0: ndarray[307 755 453 245 665 577 270 379 791 270 693 406 791 539 602 209]
1: ndarray[653 621 270 585 245 594 730 611 539 621 369 461 415 307 482 569]
2: ndarray[446 525 641 347 539 631 379 245 577 569 791 335 755 270 461 359]
3: ndarray[406 398 475 369 518 461 389 322 621 398 511 554 577 755 511 511]
4: ndarray[461 446 431 653 525 468 489 594 369 594 475 547 461 532 453 665]
5: ndarray[547 431 369 611 423 415 554 562 438 693 398 438 389 475 398 791]
6: ndarray[539 307 730 475 631 389 406 347 489 532 577 379 554 369 539 489]
7: ndarray[678 143 468 857 602 143 755 857 143 611 525 511 143 511 857 532]
8: ndarray[347 653 532 290 611 504 245 290 678 461 585 518 665 857 468 335]
9: ndarray[468 496 438 322 791 446 307 398 611 496 857 245 710 569 611 143]
10: ndarray[693 209 406 755 475 270 602 547 406 665 489 369 322 602 755 482]
11: ndarray[525 461 594 791 562 562 562 678 209 653 453 621 406 547 245 631]
12: ndarray[359 710 511 446 406 710 431 406 585 307 518 653 631 468 347 475]
13: ndarray[554 335 653 359 857 209 461 577 496 577 755 290 525 398 791 290]
14: ndarray[594 532 322 335 209 406 585 423 693 518 209 585 347 621 631 641]
15: ndarray[209 562 577 379 307 653 322 143 730 143 468 857 641 653 423 562]
16: ndarray[379 611 496 270 621 379 209 482 710 475 730 389 678 710 693 270]
17: ndarray[482 389 631 641 446 475 511 496 415 562 438 602 446 453 379 678]

ndarray[496 415 755 461 461 547 453 209 525 525 446 532 547 461 335 621] 17 6 3
ndarray[290 857 489 431 359 791 446 475 594 335 431 710 602 482 270 554] 12 15 3
ndarray[665 665 335 423 335 678 665 468 569 468 347 446 468 322 431 496] 1 12 14
ndarray[504 270 857 398 730 307 398 369 511 453 631 468 532 562 641 406] 6 13 3
ndarray[389 678 611 209 585 539 335 270 755 389 678 415 857 347 585 307] 0 2 16
ndarray[270 693 446 518 398 857 347 431 554 379 532 693 653 665 290 431] 12 15 8
ndarray[438 641 693 438 511 569 525 525 518 489 423 562 518 290 359 602] 17 12 4
ndarray[475 379 602 631 710 431 423 585 379 482 641 431 504 504 562 423] 6 4 17
ndarray[611 482 398 525 554 423 678 730 431 438 389 577 359 554 621 347] 4 10 1
ndarray[602 475 389 453 379 453 577 539 631 359 379 423 438 585 653 389] 14 3 1
ndarray[322 631 569 496 504 730 475 446 468 369 547 791 594 577 209 539] 12 17 15
ndarray[369 547 585 577 347 693 369 415 547 431 653 631 621 641 446 446] 12 3 8
